(in the rows, 128 means zero)
One turn or mirror swaps these rows in pairs. Which row does each one swap with?
The rows were stretched afterwards, more along some directions than others.
Kabig: [112 133 136 123 110 136 131 125 142 143 108 109 149 155 150 142 132 114
 173 146 150 166 134 132 119 151 156 152 130 115]
poto: [142 156 146 135 142 114 131 100 167 105 139 116 109  98 154 134 124 161
 141 148 130 146 130 161  87 159 158 135 115 103]
Vok: [108  93 139 109 139  98 118 131 135 135 149 152  87 144 152 124 131 143
 116  95 138 128 174 182 120  84 133 152 138 153]
fenob: [170 138  87 127 136 111 145 137 135 116  92 149 121 180 165 120 172 125
  87 131 104 118 101 103 160 130 133  85  87 138]
Dapu: [ 90 151 172 108 115  87 127 105 100 115 117 166 123  98 137 125 135 124
 147 118 152 138 163 153 122 131 216 155 166 151]
ruban: [ 92 156 177 114 119  86 135  99 110 111 113 162 118 100 137 129 129 128
 138 128 149 146 158 159 103 136 208 149 155 150]
Veko: [129 135 144 149 146 117 114 106 169  58 165 135  98 117 129 105 126 138
 129 164 113 165 114 101 112 125 138 117 102 132]
Vula: [142 119 118 137 128 131  77 135 136 108 120 150 129 173 134 146 151 110
 109 128 149 126 127 136 132 104 129 106 106  95]
Taf: [117 126 170 113 113 110 146 122 129 143 114 144 130 163 139 120 129 111
 183 162 123 166 111 123  95 166 155 141 133 151]
Zurib: [134 129  90 145 133 168 130 137 163 147 128  84 155 141 136 172 119 150
 121 117 139 154 127 135 152 114 114 139 130  98]
lebu: [110 127 124 108 122 123 109 126  99 132 156 135 116 115 135  91 128 144
 149  88 151  75 192 124 133 132 149 173 127 134]
Feler: [125 171 131 125 100 119 124 131  95 135 137 167 110 139 114 132 167 113
 109 113 104 100 146 110 130  82 120 168 139 154]
Neza: [123 134 126 119 114 149 126  87 128 132 113 128 101 108  91 162 134 117
 168 115 146 131 113 160 156 128 173 165 183 118]
nofu: [143 162 154 140 143 114 132 100 167 120 140 121 104  84 149 127 125 148
 143 156 129 137 130 153  93 153 149 142 120 120]
padi: [113 156 131 107 144 133 140 151 142 147  90 137 131 110 109 139 126 127
 126 136  86 179 107 146 107 152 167  91 141 109]
Nefo: [110 128 148 123 114 123 142 131 134 150 106 125 151 161 152 128 133 109
 175 157 139 166 124 130 119 158 154 142 124 128]
gebob: [158 129 102 113 134 106 140 139 151 111  90 155 109 176 171 115 162 125
  96 138  96 135 112 125 146 129 141  80  91 139]
gemun: [123 169 126 118 146 131 159 145 132 165  92 122 143 101 108 123 137 143
 140 116  81 151 121 146 124 169 171 147 153 118]
limu: [151 103 119 128 160 138 132 133 157 153 133 137 111 165 123 128 101 161
 125 140  80 116 117 134 123 128  97 122 130 158]
vinat: [120 172 127  92 135 117  99 133 121  97 108 134 148  95 110 100 151 134
 117 124 147 160 154 116 178 107 159 170 126 102]
Pagek: [131 182 140 120 141 102  75 123 156  84 134 157 120 120 101  89 150  97
 105 149 103 152 133 139 128 112 165 125 112 132]
bitol: [137 148  98 113 132 151 110 130 149 149  83 138 143 150  84 127 150 130
 106 137 103 154 109  99 216 141 134 140 133 134]
zir: [170 145  81 124 138 112 154 133 137 120 104 148 123 176 157 122 168 144
  91 115 101 132 103 106 182 132 139  96  98 130]
Visi: [137 138 144 133 139 126 120 109 160 103 133 110 122 109 154 134  99 171
 143 144 148 137 126 168  84 161 146 135 114  91]
kekul: [118 172 156 143 139  95 134 111 125 105 135 158 140 119 124 143 124 138
  91 136 116 165 119 145 112 120 184 110 148 150]
balot: [142 145 126 138 106 122  94 130 120 119 138 166 113 169 127 155 167 123
 113 121 119 107 119 129 111  85 118 150 110 129]
Kodu: [110 158 134 117 144 131 150 158 141 154  91 133 136 106 113 135 132 136
 136 132  77 173  95 143 107 166 171 107 143 107]
Nafar: [124 172 119 101 136 122  96 135 120  92  99 124 151  95 123 109 149 139
 112 128 153 160 158 128 168 109 158 172 123  91]
taso: [120 168 114 113 109 128 126 136 104 143 129 159 120 153 127 114 158  85
 120 113 118  90 158 113 151  74 128 140 132 164]
zez: [131 109 122 121 126 133  75 137 145 118 113 137 133 164 149 146 144 102
 129 126 164 129 141 147 142 111 149  96 112  92]
tipu: [115 164 118  97 136 116  93 134 123  98 109 128 144  98 121 104 151 132
 117 111 151 158 169 135 170 104 159 173 124  89]
dut: [143 121 106 101 149 138 118 132 145 166  72 124 144 120 148 125 146  92
 140 115 168 126 139 164 186 114 164 123 149 126]
sinam: [147 113 150 133 158 107 141 132 143 147 146 159 111 182 127 110 117 136
 139 155  78 135  98 119 110 138 120 110 128 179]
bev: [139 127 104 133 126 155 150  96 113 145 129 122  92 126  96 167 132 149
 142  91 129 122 109 129 168 139 150 155 173 125]
Gani: [114 161 130 111 142 140 137 154 141 153  90 133 126 107 106 147 131 136
 126 132  79 169  91 140 108 154 170 108 149 117]
nufu: [122 146 136 116 106 134 114  79 132 121 110 143  97 117  87 154 145 100
 163 119 145 136 128 161 146 120 181 168 172 130]
Farin: [146 171 156 131 142 115 134  93 174 121 137 122  97  84 144 134 132 130
 144 167 119 149 125 150 104 157 160 138 131 129]
vosaz: [123  86 116 115 133 110 126 133 123 142 142 142 104 169 139 121 119 170
 111  86 136 105 165 169 143 105 117 175 136 155]
nol: [143 128 113 106 132 132 137 125 123 167  74 137 128 113 122 111 153  87
 165 104 145 112 111 148 167 126 165 157 158 148]
gevas: [119 125 170 116 129  94 144 125 134 142 128 159 126 169 142 109 130 118
 174 164 116 159 101 121  97 158 155 134 129 164]
bivam: [138 116 124 118 127 116 141 133 152 121  73 150  99 160 172 115 159 104
 103 151 105 130 124 146 116 141 139  87  91 141]
dipu: [131 166 131 139 101 114 114 132 103 127 133 169 109 153 121 150 178 116
 111 118 105 105 120 111 108  90 126 163 126 142]
luvu: [132  92 104 116 124 128 126 129 107 144 112 138 124 181 118 125 130 181
  97  85 128 101 143 145 171 132 118 184 130 151]
Tavaf: [138 132  98 124 128 153 121 126 142 151  84 135 143 162  76 121 141 142
 105 133 104 144 115  98 207 159 130 151 133 140]
duro: [ 96 136 140  98 137 132 131 144 134 123 116 145  96 109 119 150 136 119
 123 128 102 171 113 139 101 125 165  86 148 116]
bibit: [105 116 148 114 118 160 128 140 172 141  95 134  93 113 128 136 147 106
 144 155 103 127 121 154  99 143 147 105 132 126]
sevo: [138 170 130 123 143 109  75 138 152  83 154 155 119 131 108  81 140 114
  94 135 103 133 130 120 135 109 136 124  98 133]
nadus: [106  98 139 106 148 103 126 143 135 121 150 150  87 134 160 130 125 136
 113 115 133 142 148 162 115  89 144 106 135 147]
Kalu: [140 177 126 141 153 114 127 122 156 109 134 140 146 114 131 156 128 141
  79 135 119 166 101 143 147  93 166 105 145 141]
silig: [136 136 120 135 115 131  79 139 137 110 126 156 122 174 133 162 163 122
 113 127 134 123 121 137 118  97 125 128 105  98]
dasi: [112 164 116 105 105 123 131 134  99 140 114 161 130 145 128 112 157  93
 119 115 124 103 164 113 159  85 137 139 136 157]
vad: [126 148  88 132 126 167 140 135 152 157 117  85 166 136 146 167 126 147
 126 118 144 151 136 135 153 121 129 144 130 104]
zuroz: [121 131 106  99 118 156 110 135 130 123 121 134 135 163 140 116 105 110
 130 134 146 104 150 129 150 106 123 107 122 128]
mep: [115 132 121 124 118 154 138 134 150 157 107  99 153 150 152 157 127 129
 163 140 142 168 131 140 130 143 142 149 132 103]
fom: [146 102 147 131 154 111 144 124 149 146 137 160 106 174 129 110 114 145
 142 156  85 130  86 123 102 146 121 108 127 174]
Tinim: [112 120 145 126 130 159 140 135 162 149 113 130  96 118 127 139 134 114
 141 142 111 120 131 160 100 134 141 112 136 126]
metu: [115  82 140 114 132 108 119 129 117 136 153 141 102 155 145 124 111 156
 120  95 149 118 172 174 128  95 122 167 143 161]
Beka: [114 169 154 113 120 115  97  92 150  97 110 156 104 107  94 127 151  85
 147 144 127 157 123 159 125 119 189 144 154 128]
levot: [110 136 111 104 118 145 116 136 127 128 110 142 131 160 127 103 121  93
 136 130 137  99 154 127 151 106 133 113 122 135]
Bisek: [176 122  75 130 138 128 149 120 120 129 129 140 106 169 139 137 145 161
  97  94 123 108 112 111 195 114 125 122 124 146]
rim: [101 119 140 104 141 105 122 147 132 122 147 149  99 134 150 133 130 124
 108 122 121 161 152 151 100  96 146  96 135 141]
bava: [136 109 129 132 137 127  73 137 144 108 123 151 123 166 144 143 145 107
 123 133 154 131 128 150 134 101 138 103 110  98]
Femem: [147 146 119 119 135 128 147 122 134 133  99 146 112 105 116 121 138 138
 139 115 111 130  73 124 136 136 146 162 141 140]
veve: [146 126 112 110 149 127 126 136 131 169  84 133 140 119 137 112 139  92
 148 101 164 115 138 164 182 112 166 142 153 141]
tevo: [116 132 107 126 119 162 135 133 154 156 112  86 161 134 148 164 125 141
 147 129 148 160 136 141 142 134 135 143 136 101]
Zevud: [131 120 166 116 132 103 146 124 142 143 111 154 118 169 133 104 133 114
 168 175 100 157  94 113  98 171 148 116 123 165]
Sol: [139 154 150 130 142 121 124 105 156 109 139 115 115  93 154 134 113 163
 143 155 143 135 127 165  81 159 151 149 123 106]
Mul: [134 176 126 134 102 113 122 131 102 130 136 173 109 146 129 138 178 110
 110 113 108 102 137 112 124  71 128 162 129 154]
bofot: [136 154 134 125 145 121 147 126 138 145 115 107 134 103 121 100 142 132
 157 123 108 134 161 153 146 160 169 172 145 131]
zavu: [113 129 157 119 105 119 143 127 126 147 103 132 134 160 141 138 143 110
 177 154 131 169 114 122 107 156 153 147 126 132]
debe: [123 160 109  95 135 123  99 128 127 104  88 117 151 101 133 121 146 135
 111 118 156 153 171 141 162 108 149 173 122  85]
ribez: [144 143 120 135 138 128 147 117 148 125 112 146 110 112 113 120 131 135
 140 125 109 135  68 123 119 138 149 147 135 147]
tezop: [140 162 154 129 147 113 129 102 169 109 132 117 108  80 143 123 124 156
 141 161 128 149 130 151  98 162 163 147 127 115]
noda: [125 140 137 120 115 143 130  90 125 125 111 135  96 115  89 162 134 104
 165 118 144 135 118 159 147 130 174 165 182 125]
gebo: [142 164 107 149 157 136 126 134 155 118 129 125 158 125 128 158 122 157
  65 126 126 161 108 142 158  98 141 102 136 120]
govis: [143 157 102 154 149 153 128 132 163 136 132 104 154 128 129 170 117 162
  89 119 122 154 113 149 149 118 127 113 125 104]
mamir: [149  93 108 134 165 141 127 143 156 149 126 128 119 168 131 132 107 164
 118 140  97 115 123 136 131 120  94 121 124 143]
Kabuk: [171 118  86 135 133 133 147 115 112 130 134 133 101 164 131 145 152 155
 120  94 125 107 104 113 183 122 134 133 141 135]
Ravo: [124 176 128  96 135 119  99 136 128  94 109 130 138  83 111 101 148 138
 114 125 143 154 156 125 164 113 155 176 128 100]
Rino: [135 151 142 137  94 116 110 125 107 124 140 167 103 162 125 162 167 120
 123 124 116 114 114 120  99 102 121 159 120 131]
Sofo: [135 144 136 132 146 116 142 115 147 135 125 104 123 107 136 101 147 127
 153 128 120 129 176 143 147 146 169 167 137 142]
lopot: [136 144 128 141 112 126  89 142 127 109 140 154 116 164 130 161 162 129
 111 120 122 117 120 129  99  97 118 145 110 107]
zak: [128 116 111 105 140 139  97 128 140 143  81 124 143 133 138 129 149  79
 142 116 173 134 152 162 180 108 167 122 135 104]
rof: [120 168 123 102 139 128  96 151 121 104 113 131 139  98  97 103 154 140
 111 112 133 151 148 121 175 104 152 172 129 102]

luvu is swapped with bivam
Femem is swapped with ruban
lebu is swapped with Veko
veve is swapped with Kalu
Rino is swapped with zavu
poto is swapped with tipu

